These are runs of 8 systems, one row a step. Runs of the same system follow the same rule from any start.
seq 1, noz:
[[  9  15   6  10  -1  27   3  -4  16  -5  15 -14   3  -2  13   9 -13  16]
 [ -2   8 -16  18  -5  18   5   7   9   0   4  -1   9   7  27  17  -4   9]
 [ -6   2 -18  14   4  16  20  21  10   6  11   5   5  20   9  -7  -3   5]
 [ 15  11 -13   5  16   5  11  23  -9  16  13   8 -11  19   5  -3  -3   9]
 [ 12   0 -11   4   4 -17   2  19  -8  14  -7  10 -12  20  19  -5  15  -3]
 [  0 -10  -8  -6   5 -20  -2  21   8  22  -7  17 -12   5  -7 -16   9 -14]
 [ 14  -4   3 -17   1 -24  -4  13 -12  13 -12   3 -10   0 -23  -3  -6 -12]
 [ 16 -11  22 -14  -9 -22  -6   1  -3  -7 -14 -10 -11  -5  -4  -2   9 -16]
 [  1 -18  20  -9  -9  -7 -14  -4  15  -1  -7  -1  -4 -24 -10  10  -1 -16]
 [ -5 -14  15  -7 -13   4  -2  -8  -5 -15  -3  -7  15 -14 -18  22 -16 -12]
 [  0 -11  25   2  -3  15   4 -14   1 -26  17 -13  10  -4  -2  12  -1  -1]]
seq 2, Magum, 11 rows:
[[ -9  12  10   0   3  18 -23  -7 -11 -18  11 -23   0 -12   6  -1  -9   6]
 [ 18 -16 -21  -7 -22   6  -9  -3   8  -1  10  -3 -12 -20  -7  -1   7 -15]
 [ 16  -1  -4  -4  14   7  23  18  -2  19   5  12  18   4 -13  -2   7  -7]
 [-13  17  24 -11  20  12  -2   0  -7  -2  -4 -15   5   9  13 -14   6  -5]
 [ -1   0  -3 -20 -16  -7 -15 -18  16 -13  -8 -11 -18  -3 -10 -10  -3 -14]
 [ 20  -2 -18  -8 -13  -7  26   4   9  14 -13  12   2   9  -8  15  -3  -2]
 [ -7   9  19   9  18   0  18  14  -9   3 -10   3  -8  14  17   0  13  14]
 [-15  -2  24   1  -1 -10 -22  -7   5 -14   0  -7 -22  -2  -3   0 -18   5]
 [ 12 -21 -17   7 -29 -11  -6   0  11  10  -3   3   5  -3   3  13 -17  -2]
 [  1   0  -8  24   6  -8  16  23  -7  14  -5  13  16   0   5  -8  14  16]
 [-23  13  17   8  16   6 -13   3 -17 -18   4 -10   6 -11 -10  -6  -7  10]]
seq 3, bef:
[[-11  -7 -25   6 -13   1  -5 -10  -5  -8   0   3 -22  -6  13  -9  24   2]
 [  4 -20  -7  -7  -9 -15   6 -16   1  10  -6  16   4 -16 -23  -9  11  -4]
 [ 12  -1   0 -13  -6   9  -1 -26 -18  11   5 -13  26   1   0  -6  -8   3]
 [ -1  16  -8 -17   7  18 -16 -12  12   7   8  -9 -11  -1  16 -14  10 -10]
 [  1  16  -4 -24   3 -12   4  -9  20   1 -17  11 -10   2 -17   8  -2 -14]
 [ 16  17   9  -4  -4  -3  28  -1   4   6 -20 -11  19  13   4   0  -2  12]
 [ -7  10  27   4   9  20   3   9   8  10  -2 -16 -13 -10   9 -11   0  15]
 [-14  -5  13  -2  -2 -11  -9   0   8   7  -7   8 -31   8   4  18 -21   4]
 [ 18  -8  -5  17  -3 -23   5  17   7  15  -1  11   6  16   9   1 -11   9]
 [ 10   8  -2  15   7   8 -11  28 -10   5  11 -10   5 -18 -11  -6 -13  11]
 [ -6  -1 -17   3 -16   7 -14  10 -20 -15  -1 -10 -25  -2   3  14  -6  -2]]
seq 4, sabi, 11 rows:
[[ 12   2  -9 -23   8  -4 -12 -15 -16  -1   6   6  15   4  -5  17  -2 -23]
 [  9  -1   8  -2   8  10   6  -3   3  -6   6  -6  24   5  23  -3  25 -16]
 [  0   0  23 -15   9   9  26   0   8  -9  -6  -3  -4  -5 -20  -6  18  -7]
 [ -4  12  35  -9   7   0  -1 -11   2  -9  -6 -14  -4  11   0   9 -20   6]
 [ -6  -5  17  12   6 -14  -5  14  28  -1   2   3  -9  17  16  -8  -6  -1]
 [-17   7  -3   9   7 -19   1  16  12   2 -14  21   3  -9 -21   8  -8   2]
 [-19  15 -15  20  -5   2 -15   4 -11 -22  -2  -7  11  -7   5   7 -11  11]
 [  0 -10 -20  17 -17   7   2   1   6 -14   8   3 -27 -11   7   2  15   7]
 [  6 -14  -3   1 -12   4   3 -14 -14  23  -2   9  -8 -21  -7  16  -5  18]
 [  2 -13  -9   2  -4  11  -7  -2 -20  22  16 -11   9   9   9 -19 -12   7]
 [  7  -8 -22 -18   6  -2  -2  -3  -4   6  16  12 -11  12 -12 -13   3 -22]]
seq 5, sabi (11 x 18):
[[-12   6 -16  -7  18  -1 -17  12 -26  -8   8   9 -12   7  -5   0   9 -16]
 [ -2  -1   0  -3   7  -8 -14  -9 -21  -9  -3   7  -4  -5  19  14  29  -9]
 [ -5 -18  20   3  -1  -4  12  -7 -17  -1 -10  -5   0  -9   8 -12  32   5]
 [ -8 -16  25 -10  -4 -11   4 -15 -16  -5  -2 -10  -6   2 -18 -23  -5   7]
 [ -3 -14  13  -5  -4 -24 -16 -21  11  -6   7  -1   2  17   2 -11 -17  -4]
 [ -5 -11  -3   7   0 -20   2 -10  29  -1   3  17  24   4  -1  -6   2  -8]
 [-12  12 -11   9   0   6  12 -12  15 -18   0   4  29 -10 -17  -2  -1   7]
 [ -2  17  -9   5  -9  21   6 -17  18 -21  10 -10  -7   0   1   2  -6  16]
 [  8   6  -3   1  -6  11  11 -11  24  16   2   6 -23  -2   9   9  -6  18]
 [  1  12  -8   3   7   6   6  10   1  37  -6   7   1   3   3  -4 -18  19]
 [  0  22 -28  -2   9   2 -11  21 -11  11   2  -1  -6  11  -3 -16  -8  -2]]
seq 6, das, 11 rows:
[[-18  13  16 -13  24   2   2   4 -20 -10  -3   0 -11   1 -18  -7   9  -2]
 [-22  11   7  -5  10 -15 -17 -13  -7   0 -18  12 -12  -2  13  11   7   0]
 [-13   7   0  13   0 -12  10  -5   4   8 -24  13  26 -12   3   2  12  13]
 [ -9  17  -1   1   3  -8   1  11 -11   4 -13  -4  13 -10 -29 -18 -16  14]
 [-11  15 -10  -7 -10  -7 -24 -14   0   4 -13 -14 -17  -5   1 -20 -11  10]
 [  6  -5 -18  -2 -20  -7   4 -21  19  20 -12   8  -1 -13   3  -6   5   8]
 [ 15  -4 -16  -8  -5   9   8  -1   0  25   8   1  24  -5 -17 -10 -15   1]
 [  6  16 -16 -12   4  23 -13  -1   6   3  20 -12  -8   7  -1 -17 -12  -4]
 [ 12   8 -25  -7  -6  10  -2 -10  20  -1   8  11 -21   2  10  15   6 -10]
 [ 25   2 -17   0  -3   7  15   7  -5   4   3   5  21   6   7  26   2  -9]
 [ 14  17   3  -4  12  19  14  26 -11  -5   4 -17   2  13   3  -4   3  -7]]
seq 7, bef:
[[  1  -7   3 -13 -15   6   2 -17  19 -22   5 -12   4  -7 -22   0 -10 -14]
 [ 17  -1   5  -5 -11  12  12 -22  19 -12   6  -6  11   3  16  18   7  -2]
 [ -8   6   9   1  12  24   9  -1  31  11   4  10  12 -14   5  12   5  -6]
 [-18  10   2  -5  11  16  19  -4   7   2   4  11  -2  16  -8  18 -21   4]
 [  7   8   1   9  17   4  23   5  -3   3  10  14 -13  22  11   6  10  17]
 [-11   8   7  10  26  -4   3  14 -13  13  -4  20  -9 -13  -5   8  10  17]
 [-22  -4 -11   9  -1 -12  -3   4 -32   9 -11   5  -5  11   1  -4  -9  16]
 [  6 -13 -10   8  -1 -17  -8   5 -17   6   7   1 -15   7   1 -33   9   7]
 [ 14  -4  -2  -6  -2 -23 -26  -6 -17   2  -2  -2  -3 -21 -14  -9   1  -1]
 [  2   1 -20  -5 -23  -9 -21 -10  -6  -1 -14 -18  15  -6  12  -7  -1  -8]
 [  7  -4  -7 -14 -17   7  -1  -3  22  -4  -1 -17   1  -9  -8 -26   3 -17]]
seq 8, Magum (11 x 18):
[[ -3 -14 -18   1   1  15  20  -6  -8  17   6  20  16  -1   0  19   7  -1]
 [-20  -1   8   0  22  10   2 -13 -17   5  13   9   1   9  12 -15  18   7]
 [ -6   3  -5 -18   5  -5 -25 -29  -4  -2  12   1  -7   1  -8  -5 -13  -3]
 [ 16   6 -38  -8  -9   1  -1 -10   3  15   3  10  -2  11  11   9  -1  -6]
 [  5  19 -11   6  22   1  14   9  -3  -1  11  11 -11  15   5 -10  13  13]
 [  9  21  15  -4  15   5 -14  -7   1 -16  15 -12 -13   6  -1   5 -18  10]
 [ 26  -4  -7   1 -18   4 -14   0  23   3   8  -9 -14  -6  16   8  -5  -6]
 [ 17   1  -3  13   7  -1  17  24  26  14   5   9   4  -1  -6 -10   1   3]
 [ -4  19  25   5  10  14   5   8   8  -1  -1 -19  16  -2   2  -9 -13  13]
 [  2  -1   8  -4 -23   8 -10  -9  12  -6 -12 -24  -9 -24   1 -11   0   1]
 [ 11 -12  -8  -5 -16   3  20  12   8  19 -13   6  -4 -17 -24   1  -1  -2]]
seq 9, das:
[[-11  -2  -8  23 -16   8 -12  15  -5  -8   4 -12 -14  -5   3   5 -23  18]
 [  6 -19 -13  14 -27  -7  10  -8  -8  -7   1  -5 -19   8   8  -6   2  18]
 [ 24 -29  -4  -2  -7 -10   7   0 -18  13  11   2  -3   2  -5 -14  10  -2]
 [ -9 -22   1  -9  10   9 -12   5  -9  12  20   0   2   6   3 -18   6 -22]
 [-23  -8  -8  -3  11   3  -2  -4  19 -11  17  15  -2  17   2   0   2 -20]
 [  3   5  -9   3   7 -14  -1  -7   6 -32  10  14  18   8  -8  17   3 -11]
 [  5  12   6  -4   0   3   1   0 -14 -30  -8 -14  16 -12  -9   8  14 -10]
 [ -9   8  21 -21  -3   4   8  -3  -8  -9 -26 -12 -14  -3  -5   7  10  -7]
 [  1   6  29 -12   8 -14   5 -14   4  18 -21   5   2   8   9   4  -3   7]
 [ -2  11  21  14  17  -4  -5   3  14  19  -1   6  16 -15   4  -6  -5  19]
 [-19   8   0  17  -1   8 -12   9   6   4   2   0  -7 -20 -11   1 -23  20]]
seq 10, noz:
[[ -6  14  -7  -3  -6   2 -15  13  -9  23 -20  -8   6 -21  -5   2 -16   7]
 [ -5   1   2 -16 -18   7   7   1  -2 -10 -15 -26  -3  22   6 -13  -8 -12]
 [ 24   4   9 -11  -1  10   4 -13  33  13   9  -4  -8  -6   5  -2  -5   3]
 [ 10  10  -7   8  -7   3  -1  14   1  10 -17  -3  26 -12  10  26  -6  -3]
 [-12  -1   4   5  -2  15  15  26  14 -18   1 -15   1  13   1  -9   3 -16]
 [ 14   5   5  -3  12  14   7   4  13   7  18  11 -26   6  -3  19 -13   4]
 [  9 -10   1  16  -5 -16  12   9  -8   5 -13  11  11  10  19  24   4   6]
 [-15 -15  11  14  13  -7   0  26  11   0  12   7   5   8  -3 -21   2 -10]
 [ 11   2  -7  -6  14  -7 -17   8 -17   2  20  11 -19   7 -14  12 -17  -5]
 [ 16 -19  -5   4 -14 -26   7  -8 -12 -13  -6   5  -4   9   6   4  20  -1]
 [ -7 -21  10   6   5  -5  -7   7   7  10   7  10  -1 -26 -13 -19  13  -2]]
seq 11, nupa:
[[ 28   3  15   8   3 -28   0   7  19  -1  -4   7  -6  -5  -5  -6   4   8]
 [ -6  10   5   6   7   2  -9  27  18  -1  -3  -7  15 -20 -14 -15  -7  -9]
 [ -5 -11 -16   9 -21  10  -7  10  -1  -6  10 -21  -5   8   3 -20 -14  -1]
 [ 38 -18 -10   2 -16  -5   4  -3 -14   6   8  -3  -1  -8  -5   3   6   3]
 [  5 -14  11   3   5   4  -8   5   1  20   0   6  28 -21  10  13  10 -14]
 [-23 -11 -13  -5  -3   9  -8  -4   8   3   0   1   4   9  23 -15  16 -22]
 [  4  -5 -24 -13  -6 -17   1  -6 -17 -13  -2   9 -10  20  -7  10   6 -17]
 [ -3  -7  19  10   7 -11   0   6 -14 -19  -5   9   4  -7   0  32   7  -2]
 [-34   0   9   8   4  13   9  -2  -4  -7  -8   2  -5 -14   1  -9  21   8]
 [-20   2 -17  -8  -6  -6   9 -17 -15   9  -8   7  -4  10 -15 -10 -14  16]
 [ 12   3  11  11   2 -28  -1 -18   5  -5   0  10   6   8   3  10 -12  24]]
seq 12, tago:
[[ 19   0  -4  -4 -16  -8   8   5 -11   1  -6  -9 -25  11 -12   3 -22  13]
 [ 34   1  19 -10   4   0  -5   8 -17   9  -1 -17  -3   0  10   4   4  -5]
 [  3  -7  14  -2   1   6 -14  27  20  12  -4 -10  -2 -14   3  -5  -3 -21]
 [ -7 -12  -2   7 -10 -15   0  21  11 -21   1  -5  -4  18 -11  -9 -11 -18]
 [ 13  -3  19  11   8 -21  14   5  -2 -25   2   1  -2   9  -1  -7  20   6]
 [ -7   0  32   4   8   9   8   3   8 -11  -6   3  -1 -23  -5  21  11   1]
 [-31 -20  14   8  -9  10   1  -1  -6  -6   0  -3   9   4   5  16 -17  -1]
 [ -8 -27   6  10   8 -17  -3 -10 -14  10  17  18   0  17   9  -3  -1   7]
 [ -6   0  -4  -8  27  -4 -11  -6  -9   1  10  26  -3  -8  -3  12  20 -13]
 [-35  12 -19   4   1   4 -11   3 -11  -5 -15   4   8 -13   3  -1  10  -2]
 [-11   4 -15  11 -13 -19  -7 -13  -8   1 -11   6 -10  -3  -6  -5 -12  28]]
seq 13, vidu (11 x 18):
[[ 12   4 -12   2  -8 -11 -20 -17   3   7   5  -5  10 -18  -8 -22  -6  13]
 [ -7  13 -12   8 -18  17 -10   7  -2  -2 -12 -26   0 -14  10  -9  -6   8]
 [ 11   4   3 -15 -16  -6  -3   6  15  -6 -10 -20 -21   1 -10 -23  -1 -10]
 [ 16   8   5 -21 -12   0  -5 -18 -11  -4 -10 -21  17  -6 -12   1  -9  -7]
 [ 10   8  19  -8  -3  19  14  14  -4  10 -16 -22   5  -1  12   3   9  -5]
 [ 12   4  20 -22  14 -13  -4  12   6  16  -7  -2  -1  13  -4  -4  -8 -18]
 [  8  14   1  -4   7  -8   3   1 -11  -2  -7  -1  28  20   8  24 -14  -5]
 [ 13  10  12  14  13  -7  20  28   3  -3  -5   9  -3  10   6  13   7   7]
 [  1  -3  12   3  17 -21  -7  10 -10   8   5  19  -3   0 -20  11 -17   5]
 [ -9 -16 -10  20 -12  -3   8  10 -21  -1   0   8   6   9   5  21 -13  10]
 [ 13 -26  -7  20  -6 -12   7  18   4   2  13  15 -11  -5  -1  -3  14   2]]
seq 14, tago:
[[ 14 -15  -2  -2   1   1  -3  -5 -25  -3  22  -1  -6  -2 -25  -8 -14   7]
 [ 17  -5  -5   9   4  15 -16   7 -15  -5  21  -8  -1 -16  11   0  17  -3]
 [  2  -9 -21  18 -15   3  -7  23  13   4   1   6   5 -22   2  11   0  -5]
 [  9   9 -15  17  -3 -14   4  17  -4 -15   3   6  13  15 -10  14 -21   8]
 [ 15  22  12  14  18  -8  -4   6   1  -7   3   1  -2   9  23  13   3  16]
 [ -7   9  11  -3   1   4  -3   1  25   6 -16   5  -7  -3  19  29   0 -10]
 [-18  -3   4 -11  -6 -15   6  -2   4   7 -21   0  14  28   5   1 -17 -11]
 [ -4   5  21 -12  20 -18   2 -13   0   7   1   6  -6  20  -3 -24   2   4]
 [-11   2  10 -24   8   9  -5 -18   6  -9  -3  -1 -19 -10  -6  -6  21 -15]
 [-21 -17  -4  -6 -23   7   6 -10  -9  -1 -17 -12   7 -12  -9 -15   8  -5]
 [  5 -18   2   5  -5  -7   3 -10 -12   5  15   0   3 -10 -25 -20 -11  18]]
seq 15, vidu:
[[-17  -4  -8 -10  -5  23  14 -27 -15  -7  10  -5   8  12  -2  -1  -3   4]
 [  8  -6  11  -2   6   7   9 -14   5   7   8  -1 -13   8  23 -18  26   7]
 [ -5  15  -4 -11  14  -6 -22 -21  12  25  -2  12   4  -8   7  -6  -4   3]
 [-20  26 -22   5  -2  10   7   2   6   0 -10  -5  10  15  11  -9  -8  10]
 [ 10  14   6   4   4 -21   5  -2   6 -18  -4  -6 -13   9  -7 -28   9  17]
 [  3  10  14   1  -6 -10 -15 -19 -11   4 -15  -8   4 -21  -6   3 -13  23]
 [ -7  -6   3   7 -22  11  15  16   8  19 -18 -16  -1  -2   5  -6 -14  11]
 [ 23 -10   3  -5  -7 -16  -7  10   7   4   8 -11   7   8 -10 -29 -10  -8]
 [ 19  11  -2   3  -6   1 -22   4 -11  -9  -1 -19  18  -9  12  16  -8  -5]
 [ 10  10   5  -5  -6  10   8  28  13  -2 -15  -8 -23  -6  -2  17   0 -11]
 [ 10  -4   4 -22   6  -8  10   2 -11  -1   0   3   0  10 -33   4 -14 -15]]
seq 16, nupa (11 x 18):
[[  1  12   2  16  -2 -10  -3  19  -4 -20  -4  -8 -34   5   4  -6   3  15]
 [  4   2  -3   7  -5   2   9  16  -1   9  -7   5 -15 -25 -29   2  -8  16]
 [ -8 -17  13  18  -2   3   3   9   7  21  10  -1  13   0  -1 -13 -22  16]
 [ 17  -6  -8   2  -2 -14 -13  -9   7  12  13  -2   2   0   7 -35   7   8]
 [ 16   0 -13 -11  -3 -11 -25  -2   9   2   7   4  15 -12 -11   5 -11 -21]
 [  0 -19   7   6  -9  13  -6   5  14 -22  17 -10  10   1   8   9  -1 -21]
 [  6 -11  -7 -11  -4  16  10  -2 -24 -10   5 -12   3  -1  -3  -9  26 -15]
 [ -4  -8   0 -12  -7   3  -5  -8 -34  14 -16  -1   6  -2   9  22  -2  -6]
 [-11  -9  11   1  -6  -7  11 -14  12   5 -16  13  -8   5  25  14  18   0]
 [-15  13  -9  -7  14 -17  17   3   3  -3 -18  19   7  12 -12  -7  16  -7]
 [-19  17  -2  13   7 -16 -11  13 -12 -19  -9   1   0  14  -1   6 -18   9]]

Name the system that made each run.
seq 17 (2 x 18):
[[ 11   8 -10  11 -11  11 -20  10  11  -8   4 -18   9  -4  26   8  -3  -7]
 [ 10  -7  -3   5 -21  13  26  19  19  -9  -5  -9 -14   2  -5   9   1  -3]]
  das
seq 18 (2 x 18):
[[ 19   4   0  -5 -14   2  10  -9  11 -13  -9  -9 -21  -8   9  -5  29   0]
 [-14  -4   7   1  -3  11   3   4  14  24 -16   7  -5 -30  -3  10   4   3]]
  noz
seq 19:
[[ -2 -11  -4   1   0  10  14  -7 -22  17   3   2 -10  -8   4 -21  24  16]
 [-13   2  -2 -14  11   8 -11  -9 -20  30  -7   4   1  -5  11 -11   9  -1]]
  noz
seq 20, 2 rows:
[[ 15   1  -1 -25  -7  -9  12   8   9   6 -14  -8   2   7 -24  -9  -8 -21]
 [  4  13  10 -11  -1  -3  22  12  -2   5 -30 -10   3  18  10   3  10  -6]]
  Magum
seq 21:
[[-11  -3  -6   4   4   6   6  -5 -25   4  10  -8  11  13   3 -31   2  14]
 [  3  -2   4   9  -4 -18 -22  -7   3   2  -8  -6 -10   0  32 -13  16   6]]
  vidu
seq 22 (2 x 18):
[[ 16  -2 -15  26   1  -6   2  20  -3 -10  20   2   8  -2  -9  -5  -4  12]
 [ -3  -1 -15  14  -5  14 -11   7 -20 -17   9  -3  -6 -24  -9  13   5   8]]
  bef
seq 23:
[[ -6 -13  12  20 -11 -16   3  24  15  -7 -10  -3   1  12   7   0 -13   0]
 [ 10  -6  25   3  14 -24   6   3   2 -15   4  12  -5  18  -5  14  -2  -3]]
  tago
seq 24, 2 rows:
[[ 13  20 -20  -4   7  -1   7  11 -15   9  -5   4 -23  -4 -14 -10   9  11]
 [  7  13   5  -9  11  16  -2  20 -19  -1   8 -10 -24  10  -4  12 -15  -2]]
  Magum
seq 25, 2 rows:
[[ 11   2  -4  -3   4  18  18  -3  16  -3  13  -4  26  17  10  -2   5 -11]
 [ 18  15   6  -8  17   8   5  15  12 -15  16   1 -12   1 -16   9  -1 -12]]
  das
seq 26:
[[  4  -7   4  -1  -2 -24  17 -23  -4   8  -7  10  -2  17  -3 -15   4  21]
 [  8  10  13 -24  20  13   0 -20  -7   6   7   3  -2 -13 -14   7   7  -4]]
  tago
seq 27, 2 rows:
[[  9   9   6  18 -10  -3   5  21  -8  -4 -17  -9 -18 -10   9  10   6  19]
 [ -6 -14  20  17  -2   0  -6  28  -2  -6   4  -3 -17 -14 -12   9 -11   3]]
  Magum
seq 28 (2 x 18):
[[  5  12   4   0   8  10  24  14 -26   3  -9  -5 -14   5  -8   1   3  18]
 [  0  -5  23  -7   3   2 -17   5 -19  -3   2 -14 -32  -1   4   5  -4  -3]]
  Magum
seq 29, 2 rows:
[[-33  10   5  13  15   1 -15  16   7  -5   0   6 -18  -3   0  -2  -7   4]
 [-15  -2 -13  18 -16 -24  -5  -9  -1 -15 -11  12  -2   5   6  14  -6  16]]
  das
seq 30 (2 x 18):
[[  5   6  -3  12  -4 -10 -10 -12  24 -17  15   2 -19   0  -4  -6 -14  18]
 [ -4   1 -14   8 -11  -4 -10 -11  25  22  -6  14   2 -16   7   7 -10  10]]
  sabi
seq 31:
[[  8   3 -19  -7  -6   7 -12  -8  -5   2  -6  -5  21 -15  17  -2  23 -16]
 [ -9  -4 -24  -7 -14   8   1  -5  -1  -3  -5   5  11   8  13  25   1 -21]]
  nupa
seq 32, 2 rows:
[[ 16   4   4  -3   0   1 -13 -25  12   8  18  -5   2  -7  -2 -10 -19  16]
 [  7  -3 -13   3  -6  26  -6 -16   9   6  20  -1  -5 -27   0   4   1   8]]
  das
seq 33, 2 rows:
[[ 16  -1  -4  12 -18 -10   7 -15  13   3  -6  -5  -3   5  25  -6  12  20]
 [-10   0 -11  14  -4   8 -11  18  14  24  -3   0  12 -17   2 -15  -6   3]]
  noz
seq 34:
[[ 10   5  12  -8  12  -8  16  20  11 -14  -1   3  -2  22 -12   7  -1 -18]
 [ -4  12  18   4  12   3  -8  29 -19 -13  -5 -19 -11  -1   0  -4   2   0]]
  nupa
seq 35 (2 x 18):
[[ 13  11 -15 -12  -9  -2 -12   7   2   3  -2 -18  13  19   4  -6 -24 -15]
 [ 18   8  -7  -2 -12   8   1   2  34  -7  -1 -15  -6   2  13 -11   9  -9]]
  das
seq 36:
[[ 31  -6  12  -5  -7  13  18   0  -4 -10  10 -14  -8  -6  -8  -1  14   0]
 [ 11  -5  19 -21  11  10 -15  -3 -14  23   6  -5  -8 -11   1  11  -6 -10]]
  vidu
seq 37:
[[-11   8 -12  -1  12 -18  -6  21 -16  -5  -4   6  13  15 -18 -11 -13 -11]
 [  9   9  -1   6  -1 -11  -2   9 -21 -28   1 -17  -3  11  -2 -19  12   4]]
  bef
seq 38:
[[ 30   2  30   1  12  -1   8  15   1  -3   8  -5   4  -4  -9  12  -5   0]
 [ -2  -7  14  12   1  -5 -16  14   3 -14   0   1  -5  -1  21  27   6 -15]]
  noz
